(in the rows, 128 means zero)
One turn moves every row onto another: examples first, then more rows asked
kegog: [111 155 117 153 129 150 137 144 107 115 121 136  87  98 149 149 122 127
 150 156 124]
voze: [ 97 110 157 119 123 151 123 114 135 119 123 127 111 111  87 121 115 120
 147 110 140]
Deko: [158 125 110 145  86 119 110 103 131 104 138 133 126 110 100 156 144 128
 150 141 115]
fazu: [157 142 159 116 128 117 146 124 122 126 137 136 131 119 152 132 134 134
  95 119 153]
ful: [120 155 110 147 141 146 110 142 104 116 120 127  85 108 132 147 145 130
 174 142 133]
Bugi: [125 122 120 145 139 134 130 123 101 107  74 120 128 140 117 147 129  98
 103 147 110]
Nik: [121 132 128 132 134 147 130 137  99 116  74 123 116 140 121 140 119 105
 100 145  98]
Rab: [164 136 168 119 124 135 148 124 121 136 136 136 146 137 148 131 134 123
 107 106 136]
kap: [114 117 121 141 139 148 132 145  91 116  78 129 114 135 113 134 116 110
 119 148 108]
Tup: [161 135 156 132 131 127 155 117 118 125 133 130 147 127 155 119 133 133
 115 109 150]
sazi: [146 175 143 152  96 109 118 118 105 119 104 148 101 142 128 172 134 105
 142 124 140]
Mobo: [142 162 158 127 112 101 124 131  94 115 129 156  90 147 124 159 145 109
 155 117 142]
ragap: [147 177 161 148 110 118 117 132 106 113 121 158 101 144 134 154 133  92
 146 115 146]
mosit: [104 112 143 106 115 156 131 116 130 127 128 124 123 110  91 116 123 118
 164 109 113]
zemo: [151 172 155 145 114 116 136 123 118 116 135 164  99 156 114 165 126 102
 137 125 133]
nar: [105 114 159 118 133 145 127 123 124 115 138 128 102 119  80 126 131 116
 151 102 109]
gizuv: [ 94 123 141 115 127 139 135 106 133 116 126 121 116 114  85 120 126 117
 161 103 128]
menol: [157 131 106 138  95 138 121 101 128 120 154 135 132 109 107 151 143 124
 159 146 108]
Kido: [139 124 118 142 138 149 116 131 108 111  77 119 126 152 107 132 116 101
 105 141 118]
Gil: [130 128 107 141 125 138 126 143  98 114  81 111 129 138  99 136 123 104
 118 146  97]
Reneb: [161 134 133 148  98 116 108 100 134 128 152 124 116 117 118 148 149 147
 157 153 122]
nule: [140 168 149 146 115 107 122 125 115 107 133 159  92 151 126 151 129  91
 147 116 148]
dege: [129 129 101 132 126 130 127 131 100 114  70 121 123 138 119 133 113 101
 113 152 112]
reke: [156 130 127 144  77 124 102  99 129 115 146 127 122 116 101 146 141 132
 153 136 109]
tapor: [125 152 114 165 137 139 128 152 116 120 125 119  92  94 146 141 130 129
 149 156 136]
vev: [120 148 114 160 138 150 109 156 116 117 121 116  95 102 145 144 137 134
 151 154 120]
Feto: [157 139 149 119 121 142 133 115 126 125 129 129 148 120 157 118 127 126
 104 109 155]
Mav: [105 111 164 109 118 135 133 124 126 114 140 137 118 116  83 127 131 120
 163 104 126]
fezim: [122 155 119 143 132 124 124 153 109 132 121 113  96 103 154 143 143 130
 153 165 126]
Miza: [149 146 170 124 113 126 147 122 126 126 131 131 141 111 165 112 129 125
 113 118 129]
dami: [111 105 140 115 126 138 131 121 128 130 137 128 117 115  77 129 125 113
 166 106 138]
fune: [148 147 155 121 124 121 145 133 115 127 135 128 142 125 171 125 136 121
 102 121 139]
seze: [140 126 110 145 128 142 126 142 101 115  78 118 138 142 122 146 125  93
 118 128  92]
vimad: [163 156 151 120 124 125 147 126 119 130 124 140 145 144 146 126 125 122
  98 109 139]
fud: [105 110 146 105 115 144 129 108 136 131 145 130 132 101  91 124 135 119
 150 114 125]
paruk: [156 132 113 135  82 110 116 117 119 125 130 118 124 119  96 161 147 137
 161 137 108]

Feto -> Kido
Mav -> fune
gizuv -> Tup
Now find these:
Nik -> mosit
paruk -> Mobo
menol -> zemo
fazu -> dege
vimad -> kap
nar -> Miza
tapor -> Deko
reke -> ragap
ful -> Reneb

